Each named turn below is shown by a few rows before and after it. Which turns, in which order, take the first row of each later pair to the second? The first pair is answered.
tok (before |-> after):
-0.21	-0.14	0.29	0.49	0.13	0.71	-1.05	-0.31	-0.78 |-> -1.05	-0.41	0.20	0.64	0.02	0.45	-0.72	-0.56	-0.63
2.01	1.91	0.05	0.08	0.20	2.03	0.68	0.85	0.86 |-> 1.79	1.05	-0.06	0.44	0.75	2.78	-0.38	0.68	0.22
1.75	0.03	-1.22	-3.04	1.94	-0.22	5.60	2.12	1.32 |-> 3.71	0.07	-0.81	-2.95	2.73	0.84	3.84	3.06	0.63
Lek (before |-> after):
0.98	4.35	2.52	0.74	-4.57	-3.55	0.77	-1.24	2.10 |-> 3.83	1.09	1.94	1.44	1.34	1.91	-5.89	0.60	-2.18
-2.54	-0.38	-0.38	2.66	-0.98	0.36	-1.10	-0.87	-0.42 |-> -2.58	-1.30	-0.89	2.15	0.42	1.18	-0.73	-0.70	-0.77
-1.37	1.07	0.64	-0.02	-1.50	-1.94	2.03	-0.52	1.35 |-> 0.37	1.10	1.44	1.54	-1.26	-0.13	-2.90	-0.22	-0.27
Pagom (before |-> after):
1.46	2.18	0.57	0.46	-1.16	-2.20	-1.73	-1.86	2.50 |-> 3.37	2.28	0.27	-1.01	0.27	-1.68	-0.29	-0.60	2.45
-1.81	-1.02	-0.42	-0.22	1.75	2.31	-1.25	-0.63	-0.91 |-> -1.25	-1.16	-0.50	-0.55	2.08	2.35	-1.05	-0.34	-0.91
2.08	-0.31	0.26	0.48	1.29	1.19	-1.60	0.88	-0.99 |-> 0.07	-1.12	-1.04	-0.75	2.01	0.40	2.28	0.43	-0.02
Then:
(two turns a pair)
-1.75	-0.22	-0.21	-0.37	0.27	-2.19	2.90	-0.47	0.60 |-> 1.80	1.83	1.72	0.73	-1.41	-1.57	-1.30	0.36	-0.10 | tok Lek
1.41	-3.16	-1.82	-4.91	5.52	0.23	5.29	2.05	1.52 |-> 5.53	1.93	3.56	0.65	-2.13	-0.38	-7.29	0.94	0.01 | Lek Lek
0.89	-1.01	-1.05	-1.31	2.46	1.27	0.27	1.30	-0.54 |-> 1.81	1.14	-0.11	-1.61	-0.36	-0.85	1.94	1.32	1.03 | Lek tok
-4.12	-3.90	-2.93	-1.05	4.07	2.78	3.53	-0.48	-0.35 |-> 1.67	-2.06	-0.41	1.00	3.23	5.01	-5.17	1.04	-2.86 | Pagom Pagom
-4.48	-1.80	-0.43	0.96	0.77	0.12	0.23	-1.19	-1.50 |-> -3.78	-0.81	0.52	2.03	-0.67	-0.03	-2.02	-1.44	-1.61 | Lek Lek
-4.80	0.46	2.17	2.13	-3.18	-1.89	-2.52	-2.08	-0.23 |-> 1.30	-0.24	-0.16	-3.82	2.92	-0.38	5.06	2.61	0.47 | Pagom Pagom
-1.55	-1.12	-1.10	-1.12	0.64	-1.19	3.91	-0.33	0.73 |-> 3.72	2.00	1.37	0.02	-1.64	-0.96	-0.71	1.05	0.05 | Lek Pagom
0.21	3.42	1.30	-1.77	-1.53	-2.95	2.95	-0.59	1.93 |-> 3.08	2.03	0.40	-3.15	2.28	-0.61	2.88	1.32	0.63 | Lek Pagom
-2.58	-2.41	-0.27	-0.56	1.88	-1.32	3.06	-0.54	1.80 |-> 3.53	1.08	2.70	0.71	-0.78	-1.05	-2.46	0.77	1.05 | Lek Pagom
-6.09	-0.97	-0.62	0.60	-1.53	-0.23	0.61	-2.49	0.07 |-> -0.69	3.02	0.71	-1.59	-3.71	-2.28	3.77	-0.47	2.06 | tok tok
-0.55	-1.75	-0.50	-2.72	1.99	1.01	2.54	-0.33	-1.75 |-> 1.51	1.85	1.72	-2.08	-2.66	-1.47	1.88	-0.35	-0.32 | Lek tok
1.15	0.49	0.26	-0.38	-0.55	-0.18	-0.94	0.86	-0.57 |-> 0.78	0.82	0.20	-0.51	-1.15	-0.73	0.00	0.69	0.06 | Pagom Lek
1.01	0.98	3.27	-0.45	-0.84	0.82	-3.50	1.26	-3.15 |-> -1.96	0.76	1.80	-2.73	-1.14	-1.79	4.31	0.75	-0.53 | Lek Lek
0.72	2.22	1.99	0.90	-1.90	-1.32	-1.87	-0.80	0.36 |-> -0.35	1.35	0.58	-1.12	-0.27	-1.82	3.16	-0.57	1.51 | Pagom Pagom
0.86	0.43	0.76	1.16	-1.46	-0.07	-1.23	0.35	0.09 |-> 1.94	-0.22	0.07	0.20	0.44	0.98	-0.20	1.46	-0.20 | Pagom tok
2.62	2.32	1.67	2.12	-0.73	-0.42	-3.03	-0.57	-1.47 |-> -0.24	0.81	-0.69	-0.63	1.18	-1.81	4.96	-0.56	0.49 | Lek Lek
-1.85	3.72	0.09	-1.20	-2.70	-5.32	4.26	-0.81	3.67 |-> 6.05	2.54	-0.48	-3.64	3.52	-0.77	2.00	3.68	0.83 | Lek Pagom
-1.77	-0.98	-0.91	-0.52	1.09	0.36	2.07	0.35	0.45 |-> -0.09	0.02	0.73	1.28	-0.42	0.94	-2.73	0.20	-0.52 | Lek Lek
-0.49	2.11	1.46	1.60	-3.20	-1.46	-2.00	-1.65	0.09 |-> 0.75	1.21	-0.53	-1.86	0.06	-1.44	4.43	0.10	1.11 | Pagom Pagom
-1.06	-0.26	-1.46	0.86	-2.42	0.66	-0.46	-0.71	-0.16 |-> -1.34	-0.84	-1.80	0.77	-1.63	0.96	-0.21	-0.64	-0.24 | Lek tok
-1.21	0.68	0.06	-2.70	2.48	2.46	1.61	4.44	0.11 |-> 0.02	3.48	2.50	-0.38	-1.91	1.09	-2.54	3.60	0.33 | Lek Lek
-3.74	1.31	-1.25	-0.08	-1.76	-2.28	0.49	-0.37	0.41 |-> -0.90	1.54	-0.11	1.04	-1.28	-0.49	-4.24	0.48	-1.27 | Pagom tok
-0.07	-0.54	-0.80	-1.38	1.56	-0.13	0.97	0.59	1.25 |-> 0.53	1.23	0.51	-0.29	-1.05	-1.30	-0.77	0.18	1.60 | Lek Pagom
-0.07	0.58	0.79	2.01	-1.01	-0.88	-0.55	-0.52	-0.74 |-> -1.09	-1.05	-0.43	1.69	1.00	0.04	-0.04	-0.52	-1.21 | Lek tok
